[[-0.79 -4.79 -1.37  2.99]
 [-0.65  4.09 -0.09 -3.52]
 [-6.66 -2.46 -1.75 -3.19]
 [-6.03 -0.88 -1.23  1.24]
 [ 1.33 -3.71 -0.82  3.73]
 [-4.73 -3.06 -1.56  0.87]
 [-4.99  4.84 -0.39 -1.49]
 [-3.07 -3.31 -1.45  0.97]
 [-5.02 -0.62 -1.13  0.37]
 [-4.15 -2.82 -1.51  0.39]
 [-3.57  5.08 -0.26 -2.51]
 [-6.83  5.02 -0.53 -2.27]]
|
[[-2.27 -0.53  5.02 -6.83]
 [-2.51 -0.26  5.08 -3.57]
 [ 0.39 -1.51 -2.82 -4.15]
 [ 0.37 -1.13 -0.62 -5.02]
 [ 0.97 -1.45 -3.31 -3.07]
 [-1.49 -0.39  4.84 -4.99]
 [ 0.87 -1.56 -3.06 -4.73]
 [ 3.73 -0.82 -3.71  1.33]
 [ 1.24 -1.23 -0.88 -6.03]
 [-3.19 -1.75 -2.46 -6.66]
 [-3.52 -0.09  4.09 -0.65]
 [ 2.99 -1.37 -4.79 -0.79]]

[[-1.86  1.99  0.21  5.56  2.25 -3.21  4.69  0.59  0.60 -2.86 -2.15  0.20
   1.50 -3.44 -0.04  2.08]
 [-2.59  2.44 -0.43  3.00  2.66 -4.10  3.61 -1.52 -0.53 -1.27 -3.60  1.72
   0.49  0.48 -0.59  2.40]
 [-1.39 -0.70 -2.73  4.01  0.65 -3.94  6.40  1.26 -0.87  0.30  0.32  0.15
   1.07 -0.16 -0.49  0.62]]
|
[[ 0.62 -0.49 -0.16  1.07  0.15  0.32  0.30 -0.87  1.26  6.40 -3.94  0.65
   4.01 -2.73 -0.70 -1.39]
 [ 2.40 -0.59  0.48  0.49  1.72 -3.60 -1.27 -0.53 -1.52  3.61 -4.10  2.66
   3.00 -0.43  2.44 -2.59]
 [ 2.08 -0.04 -3.44  1.50  0.20 -2.15 -2.86  0.60  0.59  4.69 -3.21  2.25
   5.56  0.21  1.99 -1.86]]

[[ 1.65 -3.77  0.29 -0.10  1.87 -2.02 -0.20 -1.16  0.21  0.82  0.98 -0.52
  -0.47]
 [-1.00  6.72  0.97 -2.78 -3.51  1.86  5.00  2.20 -0.35 -4.26  2.29  3.24
  -1.85]]
|
[[-1.85  3.24  2.29 -4.26 -0.35  2.20  5.00  1.86 -3.51 -2.78  0.97  6.72
  -1.00]
 [-0.47 -0.52  0.98  0.82  0.21 -1.16 -0.20 -2.02  1.87 -0.10  0.29 -3.77
   1.65]]

[[ 2.40 -0.65 -0.35 -2.81  3.04]
 [-0.25 -0.53  1.83 -0.42  0.13]
 [-3.91  0.43  0.46  6.07 -0.06]
 [-1.07  0.88 -2.10  3.96 -0.15]
 [ 0.61 -0.08 -0.04 -0.42 -0.24]
 [-3.82  4.62 -4.19 -4.01  1.67]
 [-0.79 -0.63 -0.42  4.46 -1.61]
 [ 1.82 -0.10  0.30 -2.79  3.18]
 [-3.59  0.19  6.20 -0.18  0.39]
 [ 3.19 -3.21  1.09  3.03 -1.52]]
|
[[-1.52  3.03  1.09 -3.21  3.19]
 [ 0.39 -0.18  6.20  0.19 -3.59]
 [ 3.18 -2.79  0.30 -0.10  1.82]
 [-1.61  4.46 -0.42 -0.63 -0.79]
 [ 1.67 -4.01 -4.19  4.62 -3.82]
 [-0.24 -0.42 -0.04 -0.08  0.61]
 [-0.15  3.96 -2.10  0.88 -1.07]
 [-0.06  6.07  0.46  0.43 -3.91]
 [ 0.13 -0.42  1.83 -0.53 -0.25]
 [ 3.04 -2.81 -0.35 -0.65  2.40]]

[[ 0.63 -0.75  0.22  1.35  2.37  0.53  0.48  2.04  0.01 -2.15]
 [ 0.24 -0.22  2.08 -0.41  1.00  0.64  0.78  0.98 -0.04 -0.75]
 [-1.36 -1.23 -2.59 -1.51  3.29 -5.17  1.44  3.15  2.64 -2.82]
 [-1.18 -5.45  0.98 -0.65 -2.07  1.92  0.32  1.62  0.57  1.92]
 [ 0.75 -0.91  1.67 -2.01  0.59  0.90 -0.46  0.89  0.11  2.12]
 [ 5.65 -1.16  1.30  2.99  4.14  5.77 -4.15  2.91 -4.21  1.73]
 [-0.15 -0.17  1.64 -0.19 -7.52  0.78  2.09 -3.68  0.38 -0.24]]
|
[[-0.24  0.38 -3.68  2.09  0.78 -7.52 -0.19  1.64 -0.17 -0.15]
 [ 1.73 -4.21  2.91 -4.15  5.77  4.14  2.99  1.30 -1.16  5.65]
 [ 2.12  0.11  0.89 -0.46  0.90  0.59 -2.01  1.67 -0.91  0.75]
 [ 1.92  0.57  1.62  0.32  1.92 -2.07 -0.65  0.98 -5.45 -1.18]
 [-2.82  2.64  3.15  1.44 -5.17  3.29 -1.51 -2.59 -1.23 -1.36]
 [-0.75 -0.04  0.98  0.78  0.64  1.00 -0.41  2.08 -0.22  0.24]
 [-2.15  0.01  2.04  0.48  0.53  2.37  1.35  0.22 -0.75  0.63]]

[[-3.16  4.46 -2.21 -0.39 -2.65  2.31 -4.90  4.68  0.05  0.75  1.21]
 [-5.86 -1.08  3.59  6.81  2.65 -0.61 -4.96  2.22 -2.66 -0.56 -1.17]]
|
[[-1.17 -0.56 -2.66  2.22 -4.96 -0.61  2.65  6.81  3.59 -1.08 -5.86]
 [ 1.21  0.75  0.05  4.68 -4.90  2.31 -2.65 -0.39 -2.21  4.46 -3.16]]

[[-1.08  0.57  2.94 -0.54  2.62]
 [ 1.20 -5.79  1.20  1.48  4.96]
 [ 0.32 -1.33  0.21  0.35  1.04]
 [ 0.44  0.07 -1.45  0.12 -1.53]
 [-0.61  2.02  0.22 -0.57 -1.05]
 [-0.01 -2.23  2.10  0.37  3.65]
 [ 0.50 -0.60 -0.81  0.25 -0.45]
 [-0.77  1.07  1.35 -0.53  0.66]]
|
[[ 0.66 -0.53  1.35  1.07 -0.77]
 [-0.45  0.25 -0.81 -0.60  0.50]
 [ 3.65  0.37  2.10 -2.23 -0.01]
 [-1.05 -0.57  0.22  2.02 -0.61]
 [-1.53  0.12 -1.45  0.07  0.44]
 [ 1.04  0.35  0.21 -1.33  0.32]
 [ 4.96  1.48  1.20 -5.79  1.20]
 [ 2.62 -0.54  2.94  0.57 -1.08]]
